A single turn carries every row of the set below to another of its rows. Some are shown first; where does it send the rows asked next?
Nipeb: [ 44  11   3  18 -44 -12  17 -19  11  52  -3  10  39 -58 -29 -28]
vudi: [ 26  -2 -26   6 -67   1  36  -4  62  52 -11   3  16 -29 -12 -25]
vekuz: [ 43  -2 -34  34 -22  57   0   8  71  24 -19 -13 -58 -12 -23   5]
Ret: [ 17  13 -15  -8 -32  10  36 -15 -46  43   8 -39  34 -13  42 -73]
kuza: [-18  -5 -59 -17  30 -13 -41   1 -42 -27  29  11  -5  -4  -2 -85]
dos: [ 39  40 -23  11  49 -15  49 -22  13  -3   4  15 -29 -48  52 -71]
daman: [ 24 -23  47  48 -26 -13  27  50   5   3  -4  13  31  23  -5  37]
kalib: [ 37  -9  46 -28 -24 -50   8  27 -34  22   0   6 -20 -21  38 -75]
Bav: [-23 -20 -25 -13  -1  -6 -22  22 -81 -39  20 -17   3  11   9 -68]
ven: [ 17  -6  10  23 -40  -7  54  38  43   8  -8  40   0  35 -24  27]
Baro: [ 41 -20  -1  54 -10  27  32  59 -10 -64  25  -6 -21  47  31 -13]
ful: [-32  -9 -34  45  47  43   2  -7   3  48   4  22 -24 -35  52 -74]
Fogu: [-15 -42  49  27  33  13  -9  51   7  -3  38   9 -52  20  40 -34]
fom: [ 16   7 -25 -18   1 -19 -28  49  -9 -51 -52  18  25 -17  27  56]
Dodi: [-17 -22 -18  12  23  -2  -1  24 -66 -75   4 -18 -32 -20  29 -63]
vonag: [-15 -28 -43   6  35 -33 -14  22 -27 -46  -3 -27 -18 -25  69 -78]
vema: [ 31 -12 -23  -5  12 -17 -18  44  11  34  23 -24  21  77  66 -36]
guna: [ 21  -3  -2   3  -6  18   7  25  35  66 -59 -38 -29  29  33  23]
zas: [ 37  -8 -18  34  12  -3 -28  19  31  77 -50 -36  21   3  53   9]
Fop: [ 37  29 -29  24  43  61 -11  -6  -5 -13  49  26 -49  13 -28 -43]
gud: [-10 -29 -63   2  43 -22 -51  31  -8 -47  26  -1 -15  16  38 -72]
Gono: [-25  12 -49  -6 -17   1   3   5  -4 -31 -33  26  60 -66  16  25]
genuz: [ 25  25  21  55  59   4  32  -6  18  19 -38  26 -31 -50  13  22]
pilef: [-35 -15 -35   9  -9  43 -35  17  30 -38  18   9  33 -52  -8  33]
sivi: [ 22  20  -9 -44  34  -8 -54  14  16 -32 -30  -2 -19 -61  13  36]
Tagu: [-18 -16  -5 -39  -5  12 -67  14  32   2   5 -37  22 -47  25  25]
nuve: [ 12  33  12   3  24  -2  58  -7  20  39 -51  32 -38 -12  -4  18]
minir: [ 15 -28 -77  45 -29  27 -20  46 -25  29 -21  20  22  37  48 -60]
Kup: [ 71  -6 -32  59  -5  44 -44  22  49  15   4  10 -19  -4 -40   9]
kif: [ 72  10 -33  23 -21   6  -5  35 -37 -29  -9  59 -46 -10 -18 -67]

dos turns into Ret
Tagu turns into fom
And these:
Bav turns into gud
zas turns into daman
ven turns into vekuz
ful turns into kalib

A single turn carries every row of the set below to another of its rows. Some are shown first; where does it send the rows asked next?
Gosil: [ -2  16  33  18  51 -45  -5 -31  37 -15 -37  20 -33  18  -5  -2  59 -29
 -23  12  31 -38 -25 -30 -37 -16  19  -7  50 -30 -20  -8 -71  59 -38  15]
nak: [ -2  30  47   0  30 -51 -19 -10  10 -16 -41  13 -26   7 -10  35  26 -26
 -27  13 -22   7  -7 -40 -58 -19  45 -24  78 -25  16 -32 -67  27 -64  17]
rok: [ 13   2  -9  42  -4  13   9   1 -37 -29   6  -5  -5 -57 -57 -30 -26 -40
   8 -23  22  -5  25   2  21  50 -39  27  81 -11  -5 -28  79  -4 -36  28]
gid: [ 27   4   2  47   4   5  27  -5 -40 -27  -6 -13  -4 -48 -48 -15 -20 -37
  16 -41  23  -4  25  -2  20  42 -38  18 104 -12   0 -35  77   3 -29  37]
nerem: [ 50 -41  -3  17  32 -51  53   2 -12 -24 -22  30  39  -3  28 -18  73   9
  32 -32  20 -34 -28 -22 -60  17 -11 -31   7 -62 -13   2 -19  66   1   1]
les: [ 28 -18  -1  56   4  -5  32 -10  12 -40  -1  14  42   4   7 -31  56  15
   1 -36   3 -41 -28 -13 -29  37 -37 -16 -40 -51 -84  35  13  78  34  -2]
poku: [ 25   7  -3  56   5  17   7 -12 -38 -27   1  -1 -11 -58 -59 -14 -19 -29
  13 -37  33 -17  24  -7  22  53 -50  21  84 -27  -4 -23  68  11 -26  44]
kida: [-37  56  57  40 -35   5 -62  -4   0 -10 -41   1 -14  19 -31  17 -33 -22
 -68  -9 -76  33   6 -18  -5 -33  25  -1  12  24 -56  14  -6   7 -15   5]
fini: [ 12 -28 -28  24 -52   9 -12  -4  17 -17 -22 -52  35  54 -16  28  -6  24
 -28 -49 -31 -17 -41  16 -15  20  -1  11 -54  56 -64  47  46  19  25 -21]
buv: [ 66 -48   4 -15  18  17   6 -25  23  -3  -8  26 -23  27  61  41  78  40
  38 -14  18 -11  10  -1 -14  23 -14  14   7 -34  43 -38 -45   6  15 -33]
zef: [ 21   2  -1  39  -1   6  20   2 -38 -30  -2 -12  -3 -51 -52 -24 -26 -43
  11 -30  22  -3  26   0  23  43 -33  22  96  -7  -4 -31  82  -4 -34  29]
kuvu: [ 49 -43 -30 -21   0 -35  -7   4   1 -22 -17 -23  15  18 -14  86  35  37
  16 -16  -7 -15 -40 -34 -92  49  28 -27  20 -21  43  -6 -29  16 -55  -4]
fote: [ 49 -30  -9 -26   6 -75  41  24 -44 -18 -23  29  45 -25  25  12  28   6
  13 -30 -25  -2  -8 -17 -80  -2  17 -42  34 -32  41 -34 -32  23 -34   6]
Rolo: [-25  10  23  25 -58  -4 -38  29   7 -34 -41   8 -17 -38   9  56 -43 -22
 -47  16 -93  12  23  25  49  33 -33   6 -12  -7 -60 -25 -13 -60 -24  24]
Dodok: [ 49 -36   8  16   4  55   0 -33  53 -23  12  11 -17  37  48  23  80  37
  23  -5  16 -17   4   4   8  47 -32  27 -26 -35 -27 -10 -11  21  39 -51]
mizu: [-18   6  26  66 -40  17 -29   1  33 -34 -40  12 -27 -23   8  36 -11 -13
 -35  -1 -51 -24   5  22  69  44 -63  16 -38 -28 -99   3  -9 -18  16  33]
sosag: [ 23 -27  25  -5  12 -73  38  24  15 -26 -67  14 -30 -25  56  57  23 -39
  16  11 -28  -7   8  10  12  16  -8 -13  65 -35   3 -62 -59 -37 -45  27]
Luk: [ 19 -52 -44  13 -10  -7   6 -13  46 -26 -10 -35  23  49 -12   5  41  19
 -10 -26  27 -57 -57  11 -31  40 -10  14 -49  24 -55  42  14  41   9 -26]
zoveb: [   1   14   -2   50  -42   17   -2   -1   -2  -43   20   -5   59  -14
  -17  -10   -3   22  -49  -33  -58  -17  -14   -1  -13   34  -37  -16
  -66  -12 -101   33   37   50   33    1]
sog: [ 21 -10 -12  13 -65   1 -24   8 -17 -13 -28 -51  35  42 -22  80 -35  39
 -24 -57 -81  23 -23  -4 -39  14  20 -13 -21  50 -18  26  41  -8   1  -7]
Zefav: [ 25   6  -9 -33 -39 -54   8  30 -59 -23  -5  12  61 -41  -2  31 -31  10
 -36 -28 -88  23   8  -3 -65  -4  19 -44  16  10  21 -33  -7  -6 -37   9]
Nog: [ 29   7   0  55   9   9  18 -10 -39 -26  -2  -8  -8 -51 -53  -7 -15 -32
  19 -43  28 -12  24  -8  22  46 -44  16  98 -21   1 -32  73  11 -24  46]
Nemad: [ 64 -29  -2 -43  -6  -2  -1 -19  -3   3  -8  15 -10   5  51  73  30  39
  10 -23 -25   8  26  10 -19   1   4   3  25   5  76 -64 -48 -23  -2 -19]
biso: [-19  20  32  49  30 -16 -22 -37  47 -11 -37  17 -31  30 -15 -31  47 -28
 -41  -2  30 -48 -27  -9  -2 -19  -5  13   1  -9 -69  23 -43  66  -1   8]
lun: [ 17   5  -9  48  -1  19   0  -5 -36 -29   6   1  -8 -60 -62 -25 -21 -33
   8 -27  28 -13  24  -4  21  57 -47  26  76 -21  -6 -23  72   2 -32  35]
leli: [  5 -18  26  75   4 -11  11 -14  48 -30 -53  14 -37  -8  32  29  40 -17
   0 -10   1 -50  -9  14  61  39 -69  12 -15 -51 -88   1 -34  15  22  37]
gel: [ 30  -5   9  16 -31  73 -11 -33  56 -37  35 -18  -2  27  32  32  37  36
 -20  -3 -31  -9  13  16  29  47 -34  28 -43   8 -62 -12  12   9  44 -48]
degef: [ 43   4  -3 -41 -43  18 -12 -18   0 -13  17 -12   6  -3  32  85 -13  39
 -34 -22 -72  21  37  24   0   4   3   6  13  46  38 -65 -25 -37   1 -18]
kek: [ 27 -34  26  38  30 -55  43  -1  41 -27 -67  17 -38  -8  55  40  57 -28
  24  -4  13 -41  -8   7  33  26 -39  -2  37 -58 -37 -32 -57   6  -7  35]
Bug: [ 26  15   1 -13 -56  55 -19 -28  32 -32  39 -28   9   9  23  64 -10  38
 -49 -14 -75  15  31  30  25  25 -16  16 -23  45 -31 -39   7 -19  27 -35]
Nuduz: [ -2  -5  23 -13 -35 -45  -4  40   0 -30 -53  10 -18 -40  32  66 -25 -35
 -20  20 -80  21  24  17  20  20  -6  -9  43 -11  -8 -58 -37 -67 -53  22]
bapif: [-38  41  43  60 -15   8 -51 -25  28  -8 -39   6 -22  32 -28 -23  -1 -25
 -65 -12 -24 -12 -13  -5  15 -28  -2  15 -15  19 -87  35 -10  39  12   4]
lal: [ 40 -18 -12 -12 -39 -19 -21  13 -26 -16 -26 -37  25  25 -20 108 -12  44
  -2 -41 -68  24 -22 -30 -77  31  36 -31  15  11  36  -1   3 -10 -39   2]
Kasef: [-19  53  60   9 -13 -26 -46   3  -8 -14 -43   3 -18  10 -22  45 -20 -24
 -48   1 -75  42   8 -34 -42 -30  48 -21  58   4  -4 -20 -34  -2 -50   9]
gorus: [   2   26   -7    5  -65   -7  -14   18  -36  -38   18   -3   66  -37
  -23   19  -49   19  -66  -30 -103   14    7    4  -33   15   -8  -27
  -35   20  -49   -4   24    7   -6    6]
dabif: [ 38 -56 -47 -11  17 -27   7  -9  38 -26 -11 -22  14  31  -7  34  65  24
  12  -7  41 -57 -58 -13 -69  53   8  -1 -13 -17  -2  16 -24  44 -33 -17]

kida turns into Kasef
mizu turns into Rolo
gorus turns into Zefav
And these:
Luk turns into fini
Dodok turns into gel
lun turns into rok

A single turn carries every row of the set below to another of its rows. Some are shown first; where does it send the rows asked next?
Baban: [ 19 -15  44 -34  -9  29 -15  25  14 -71 -46 -30  18 -21]
dumo: [-63  12   4 -38  25  -4 -54 -11 -54 -35  15   1 -44  -9]
namop: [-63   6 -24  10  67 -31 -36 -37  -6   9  -2  14   7   4]
sotuv: [-64   9 -32   2  -9 -22 -50  13 -28  -5 -36  10 -53 -40]
gevat: [ 12   6 -34 -11  37  -2  13  -3  14  53  59  33 -12  22]
vak: [ 23 -12  24 -56 -13  24 -33  19   7 -33  -2  18   8 -80]
zareb: [ 71 -11  13 -34 -18 -10 -11   1  65  13  28 -40  -6  30]
Gapof: [ 15  -9  30  16  -4 -44 -55  29   8  36  14 -25 -18  68]
Kevak: [-13 -15  -7  63 -11  -8   6  27 -54 -48 -13 -18 -27   7]
vofi: [-17  15  36   6 -12 -71 -74   5 -22  -7 -35 -17  46  -7]
tepor: [-22  26  -9   2   9  -6  24  -5  27  56  63  12   1  28]
belo: [ 34  37  -2   3  -9 -26   8 -63   7  40  36  33  16  15]
Dagi: [-10  12 -25  -5  34   2   0 -15  25  59  65  13   9  25]
lizo: [ 30  -2 -18 -42 -25 -14  31 -28  25  -2  20 -28 -88  -5]
tila: [  1  35 -14  33 -40  16  45  36 -20 -35 -17 -15  45  -7]
gepat: [ 59  -7 -26 -58 -11 -66  -8  13  39  15 -27   3 -22 -38]
zugen: [-73   1 -34   4  24 -38 -38 -30 -21  -3 -28  11 -41 -21]
Gusig: [  4  27 -33  18 -30  29  45  16 -19 -31 -24 -30  50 -12]
mulov: [  8 -15  29 -76  -6 -71 -58  -6   4   3 -12   7 -24 -41]
Duk: [-31  43   3  21 -42 -20  26  16  11  46  33  -2  39  32]
nuvi: [  8 -21  45 -61  -6 -64 -70 -11 -26 -28 -10 -19  -3 -39]
vulo: [ 24 -11  69 -32  -8  22  -9  44  12 -51 -33 -42  18  22]
Nupa: [  1  43   8  28 -19  10  43  25  -8 -17 -52 -66 -14  22]
fome: [ -5  20 -15  42 -26  10  51  20 -39 -56 -10 -16  18  -6]
kurif: [-19  34  14 -74 -38 -34  28 -23   7 -17 -21  18 -30 -54]
nafip: [ 30 -30 -15 -61 -16  45 -10  30  51  -5  -9 -49 -15  10]
fetot: [ 17 -17  45  16  29  12 -29  18 -28 -36   9 -31  55  36]
Mige: [ 61   2  25 -22  -7 -41 -41 -15  62  18  12 -30  -7  35]
Vek: [  3  21   9 -46  17  49  28 -32  38 -57   0 -11 -18 -29]
bepe: [-57 -13 -34   9   8 -36 -42   4 -41 -10 -38   4 -51 -23]

dumo turns into Nupa
bepe turns into tila
sotuv turns into Gusig
And these:
Mige turns into nuvi
zareb turns into mulov
Vek turns into lizo
vak turns into nafip
namop turns into Kevak
fetot turns into Gapof
zugen turns into fome

A single turn carries every row of the set below to another of its rows. Some are shown first; where does it send the rows asked next?
Dati: [-23   9 -48 -48 -34   4   7  18 -16 -23  30  23  13   3  39  22  -9  18
   3 -81  67  32  33 -18 -11  45   7 -46]
ferez: [-12 -12 -46 -27  -7  -1   8  17 -25 -22   9  25  56  22  -7  33  19   7
  32 -80  31  34  61 -40   1 -26  19 -35]
Pebu: [ -11   19   20   69   -6  -31   30   71    1   49    1  -37  -12   45
  -30  -29   24    3   11   -9  -36   -7  -55   32 -106    6   -8  -13]
Fid: [ 10 -14  44  18   2   6  -6   8  75 -29  -5 -87 -24  10  57   2 -21 -41
  13  -9  62 -38  20 -16  16  48  27 -28]
vufa: [-20  27  28  57   8 -35  45  61  -1  36   2 -51 -18  57 -25 -28  25  11
   6 -11 -46 -11 -41  26 -97 -13  -6 -21]
tet: [ 24 -37  40  36  30   2  -4   5  65 -27 -24 -81  20  29   9  12   3 -51
  40  -8  24 -29  44 -37  26 -23  38 -15]
tifis: [ 12 -12 -11   2  15  42  11 -22 100   6 -63 -42   9  38 -19  20 -43 -59
  -5 -16  45  10 -34   1   8  32 -11  37]
Sufur: [ -27   33    9   46   -1  -36   47   63  -20   37    8  -30  -12   57
  -29  -26   27   20    5  -26  -44    1  -39   26 -103  -14  -11  -24]
mup: [-19  29  19  53   6 -28  50  59   0  33   1 -45 -16  61 -29 -34  16   4
   3 -12 -50  -6 -47  36 -99 -13  -6 -10]
foluk: [ -8   2 -64 -35  -6  43  18 -17  47   6 -44  22  30  36 -31  32 -39 -28
 -13 -59  47  50 -28   2  -7  34 -22  28]
Faz: [ 38 -23  47  59  10 -15   2  -2  86 -30 -27 -77 -18  54  19   6  28 -51
  21   3  48 -49   0 -18 -24  44  25 -54]
Bavis: [  2 -18  35  21  18   4 -15 -19  92  23 -55 -75  -7  26   7  47  -7 -27
  13  -5  66 -24  -4 -45  14  31  -8 -15]
nalar: [ 22   1 -80 -14 -22  30  45   2  24 -50 -10  48  29  62 -29  -8  -9 -46
  -9 -67  23  44 -26  40 -49  45   5  -3]
libu: [ -13   19   22   68   -6  -35   28   72   -4   52    4  -36  -12   43
  -28  -24   29   11   12  -11  -33  -10  -52   25 -104    6   -9  -22]
tomon: [ -12  -20   36   28  -15  -59  -46   -4   33   -7   -9  -44   12    6
   21   29    3   14    6  -60   40   23   43  -39  -23   21   52 -111]
Pak: [ -14   22    7   60  -11  -29   33   73  -13   48    6  -20   -6   43
  -33  -26   25   12    9  -21  -37    3  -55   32 -109    6  -12  -15]
reri: [   8  -10   19   29  -14  -47   -6    7   19  -13    4  -25   -5   39
   27   39   66   14   29  -40   70  -28   30  -55  -36   39   14 -106]
Vaku: [ 47 -18 -14  32   7  31  33  -6  90 -52 -36 -33   3  68 -15 -22 -18 -90
  -3 -13  19  -3 -34  41 -29  48  20  11]
godag: [ 30 -33 -11  14  28  40  22   4  66 -46 -31 -42  38  44 -20 -12 -33 -80
  20 -24   1   8  17  12  19 -21  33  36]
merad: [-23  -8 -31 -10 -33 -38 -25   0  -6 -16   2  23  38  10  -3  25 -15  20
  -9 -98  30  71  34 -11 -37  21  42 -89]
lagum: [  9 -17 -66 -27   3  37  31  10  12 -44  -9  24  60  36 -30   1 -24 -47
  16 -65   6  48  26   8   4 -22  21  24]
vud: [ 19 -11  -8  -3  -1  45  22   6  79 -49 -13 -49  -7  20  27 -23 -59 -71
  -7 -23  38   1 -10  36  10  53  21  26]
ses: [-15  -2  19  -9 -20 -22 -14  17  18 -15  20 -44 -13  -4  63  29  11  16
  19 -46  79 -19  47 -47   2  43  15 -74]
rep: [ -16   23   13   62  -11  -36   29   73  -13   51    8  -26   -8   42
  -28  -24   30   17   12  -16  -32   -4  -50   25 -107    6  -11  -23]
Mifak: [ -4   5 -60 -18 -35 -19  18  10 -20 -23  13  51  24  45  -4  31  43  16
  10 -84  55  28  16 -20 -56  39   2 -75]
Bive: [-30   6 -51 -40 -18   5   1  -9  11  27 -24  31  28  22 -11  63   1  25
   3 -73  70  40   7 -42 -11  27 -27 -26]
tedig: [ 16 -31  56  54   7 -31 -38 -11  88 -24 -36 -85   2  19  13   0 -31 -42
  -3 -23  18   9  15  -5  -9  26  61 -64]
Ridal: [ -10   21    9   63   -7  -26   33   71   -4   46    3  -29   -8   46
  -35  -30   20    4    8  -14  -40   -1  -57   37 -107    7  -10  -10]
deni: [ -26   31   22   51    3  -41   44   61  -13   39    8  -41  -16   56
  -24  -23   32   20    9  -19  -42   -9  -36   20 -100  -15   -8  -28]
dabam: [ -2   6 -64 -42 -26  44  28  12  24 -43   8  18  15  16  17 -11 -52 -37
 -13 -66  42  42  -1  33  -8  49  10  15]
fufol: [ -3 -26  19  11  10 -25 -13  15   8 -14   1 -39  32  18  17  38  35   4
  47 -44  44 -14  72 -70  14 -29  27 -61]
sof: [ -1 -10 -53 -10 -24   4  -2  -6  30 -37 -17  23  42  24 -27  -9 -58 -35
 -28 -85   2  88  -3  40 -34  26  43 -27]
pames: [-24  -6  11  -5  -4 -18 -21 -12  38  37 -31 -30   5  16  12  71  21  24
  19 -41  84  -5  19 -73   1  27 -17 -54]
Kuvo: [ 21 -25   2  30   2   9 -10 -12  89 -42 -40 -43  21  30 -18 -24 -68 -73
 -22 -40  -5  48 -14  44 -18  28  56 -12]
mege: [ -22   32    7   44    2  -27   52   62  -11   33    4  -31  -11   60
  -33  -33   19   10    1  -20  -50    4  -46   36 -102  -12   -9  -11]

tomon turns into tedig
reri turns into Faz
libu turns into Pebu
And these:
tet turns into godag
mege turns into Sufur
vud turns into dabam
tifis turns into foluk

